In the data rows, the value 128 means zero.
Here are some points, one per row:
204,146,81,160,160,111,123,145,145,137,108,103,125,142,83,250,151
119,123,169,117,116,154,131,98,162,116,126,142,110,102,116,90,145
143,172,126,100,156,127,149,150,74,100,115,120,114,141,153,89,116
145,152,107,103,202,126,143,148,129,128,150,109,164,131,143,134,109
84,118,156,132,110,122,119,152,120,90,144,167,140,141,148,117,143
145,127,127,210,148,108,89,118,105,147,134,87,157,152,143,116,150
90,110,125,116,108,169,121,97,119,143,138,113,114,112,122,108,133
165,151,110,181,149,60,153,139,128,178,100,103,149,145,177,136,143
80,120,152,133,101,184,93,104,152,148,162,141,122,131,112,111,131
117,149,123,127,139,142,96,144,140,92,169,129,110,117,141,159,127
151,162,108,138,144,82,167,119,118,144,124,121,117,151,126,187,139
145,177,122,115,167,93,165,167,90,116,90,116,124,173,161,88,113
115,147,86,170,78,147,98,119,144,150,116,96,116,129,156,123,141
114,140,108,133,114,163,117,93,180,92,128,113,138,123,99,191,157
69,116,165,102,133,161,98,107,138,125,142,141,120,80,74,97,93
140,84,161,112,97,148,131,94,99,151,135,149,132,80,86,135,143
74,78,169,131,109,138,110,143,135,167,85,149,101,153,140,102,151
144,130,96,118,121,145,102,130,129,126,131,147,127,96,114,141,115
150,155,153,119,144,102,173,186,106,131,120,144,116,157,172,62,75
151,127,125,127,121,145,142,187,123,127,109,148,143,159,156,104,103
131,110,138,165,112,103,133,141,139,153,131,118,120,132,141,132,112
69,82,151,141,63,162,122,115,141,160,134,117,88,107,101,99,117
110,97,110,131,134,106,131,63,159,160,149,112,101,134,97,140,160
143,129,114,117,139,107,156,167,117,149,126,117,137,117,113,148,93
166,170,141,133,134,112,146,124,121,113,116,163,134,153,139,135,109
107,110,121,111,110,124,132,117,113,125,133,151,109,101,85,114,116
187,132,107,141,157,105,139,112,112,116,103,137,161,134,117,142,149
116,101,137,99,120,148,131,95,128,143,128,135,141,113,98,140,108
150,120,128,110,138,115,139,171,148,125,118,129,129,125,162,68,100
130,119,118,133,133,123,111,138,104,141,118,116,140,138,137,110,167
142,159,123,131,125,108,134,177,95,72,123,136,130,146,165,118,124
144,132,125,101,158,116,140,142,103,120,147,147,152,146,155,142,108
104,126,159,114,102,152,87,109,123,132,163,103,126,92,84,134,132
101,143,124,131,126,115,142,72,156,100,137,146,145,107,135,136,111
124,129,113,104,118,141,121,132,127,108,123,121,130,119,127,150,131
180,98,128,96,148,110,168,119,141,142,109,139,139,157,149,183,170
86,94,129,133,104,162,85,103,175,74,151,114,113,98,110,106,151
There is one direction along which these points spread out most. How far along it is each point below, from 0 to 99? 50 is the average, and the first point above lies past it.
144,132,125,101,158,116,140,142,103,120,147,147,152,146,155,142,108 63
115,147,86,170,78,147,98,119,144,150,116,96,116,129,156,123,141 45
145,127,127,210,148,108,89,118,105,147,134,87,157,152,143,116,150 58
145,152,107,103,202,126,143,148,129,128,150,109,164,131,143,134,109 66
204,146,81,160,160,111,123,145,145,137,108,103,125,142,83,250,151 69
101,143,124,131,126,115,142,72,156,100,137,146,145,107,135,136,111 44
124,129,113,104,118,141,121,132,127,108,123,121,130,119,127,150,131 48
117,149,123,127,139,142,96,144,140,92,169,129,110,117,141,159,127 47
80,120,152,133,101,184,93,104,152,148,162,141,122,131,112,111,131 26
119,123,169,117,116,154,131,98,162,116,126,142,110,102,116,90,145 34
74,78,169,131,109,138,110,143,135,167,85,149,101,153,140,102,151 38
131,110,138,165,112,103,133,141,139,153,131,118,120,132,141,132,112 52
130,119,118,133,133,123,111,138,104,141,118,116,140,138,137,110,167 53
143,172,126,100,156,127,149,150,74,100,115,120,114,141,153,89,116 66
69,116,165,102,133,161,98,107,138,125,142,141,120,80,74,97,93 24
150,155,153,119,144,102,173,186,106,131,120,144,116,157,172,62,75 71
